Named turns come first, each shown by rows before and after it. Which turns, in which order, take the first row of each pair that follows to the second? Write the first one first, as in the answered first pair.
Q:
[ -3   0   3  -3   6  15 -30  -4  12  -4  26   9 -15 -16] => [ 12  -3   6 -13  -3  24 -29   7   2  18 -13  -3   7 -17]
[-11 -56  31  28   5  38  -3 -35  -4  33 -42  20 -33  35] => [-27 -61  32  14   7  32   6   8 -12  17 -25  19 -35  56]
[ -2 -11  -3 -22 -16  -5  17  57 -34   4 -17 -12  23  27] => [-11  -3  -9   7   8 -18   0 -32  16 -30  55  14 -34  -3]
N:
[ -4  17  22  20   1 -18  28 -14  10 -25 -23   3  -1 -11] => [ -3  20  17  21  -1 -21  24 -17  14 -26 -10   0   1 -23]
[-44  -8 -10  25 -21  14 -21 -30  16 -42  34 -18 -28   6] => [-48 -16  -1  26 -24  13 -12 -24  17 -43  28 -20 -31  26]
[-16  -1  24  21  -2  16   0   2 -48  -3  11  14 -11   0] => [-15   2  25  17   0  12   5   1 -50   3   5   9  -9  -2]
[ -6  -2  -7  -7  -3 -10 -10  42 -22 -12  23   1   4   3] => [-13  -6   3  -6  -6  -7  -1  46 -24  -8   6  -2   2  13]
M:
[ 24 -32  12  27 -24  30  -9 -24   3  41 -69  -4   8   3] => [ 35 -20 -25  15 -27  28 -52  39 -15  29  -1   1  46 -17]
[ 25  31 -21   2  25   2 -32 -43  49  15   1  19  -5 -64] => [ 17  17 -31   0  25   4 -44 -32  58   0  28  24 -16 -52]
[ 13  20  33  14  -4  -1   6  -9 -14  -4 -14  13  -1 -11] => [ 14  21  17  10  -1  -2 -10  11 -18  -9  18  17  11 -18]
B:
[ -1 -27 -26  27 -28  -4 -22 -36  24   2  32  -2  -7  22] => [  5 -17 -24  27 -23 -12 -21 -39  23  -3  41  -3  -3   8]
[ -5  46   6  -1   8 -41  12 -13   2   0  46  -4  -1 -46] => [-15  38  12 -13  11 -44  22  26 -17 -12  50  -6  -1 -20]
[ -4 -18  13  -6 -17   9  18 -19  -7  27 -38   5   0   6] => [  4  -4   9   1 -12   4  17 -35   0  26 -36   9  -4 -12]
Pairs:
Between the rows of a pair lie two turns.
[-22  -7  17  -6  -6   0  20 -14  -8 -18 -23  -6 -34  11] => [-19  18  -3 -13   2 -17   9  12 -17 -33  19  -9 -20 -10] => M, Q
[ -4 -52 -16  -7 -27  30 -24  74 -12   5   0 -11   2  60] => [-10 -65 -17  20 -21  36 -44  -8  27  -7  29   8 -37  46] => B, Q
[ 23  15   4  -1  -2   1  17  35 -24  -4   9  -7  34 -18] => [  3  -9  31  12   4   0  48 -10   0  -8 -26  -6 -10  14] => M, M
[-26  18   7  -7 -13 -13  16  -1   2  -8  21 -14 -26  22] => [ -5  29  -2   1 -14  -2   2 -43   7  13   2 -14 -10 -11] => Q, N
[-14 -18 -13   6   8   4 -30 -22  24 -19  43  21 -31   4] => [ 24 -11 -18   3  -9  28 -34 -24   5  30 -23   0  25 -23] => Q, N
[-25 -33  42  10 -26  10   4 -30  31 -18 -27   4   0  22] => [-28  -5  25 -12 -18 -19  -4  41   5 -43  31   4  19   8] => M, Q
[ 22  45  15  24  35 -28  26  -8  -6 -20  12  -2  23 -50] => [ -9  11  25  18  40 -32  36  28  -3 -49  39  10 -13   4] => B, M
[ 20  27 -27 -16  -4   8 -29  -9   2  12  46   8  39 -13] => [ 12  -7   1 -12 -16  37  -3 -31   7  42 -36  -3  29  23] => M, Q
[-19  -7 -21  -7   5   4 -12  36 -12 -22  48  11   3  16] => [  8  -3 -22  -9 -12  19  -8  43 -24  16 -17  -3  36   4] => Q, Q
[  5 -27  -2  60  -5  29 -27  -7 -10  36   1   0  27 -44] => [-12 -49  12  70   0  33 -18 -30   7  24  -3   7  -4 -20] => M, M
[ 36 -31   8   9   5  35  20  25  -1  25 -43  -6  -1  47] => [ 27 -39  -6   6   6  36  -4  50   2   8   7   3  -5  55] => M, M
[ -5 -12 -19  -7 -12  10 -31  47 -18  -2  21  -2  34   6] => [-20 -48   4   8 -13  21 -14   2   5   3 -13  -1 -11  40] => B, M
[ 30  -5  -2   1 -13  18 -26 -32   6  28 -29  -6  16 -19] => [  4  -5  -6   4   5   0 -31 -43  26 -12  35  11 -23 -13] => Q, Q
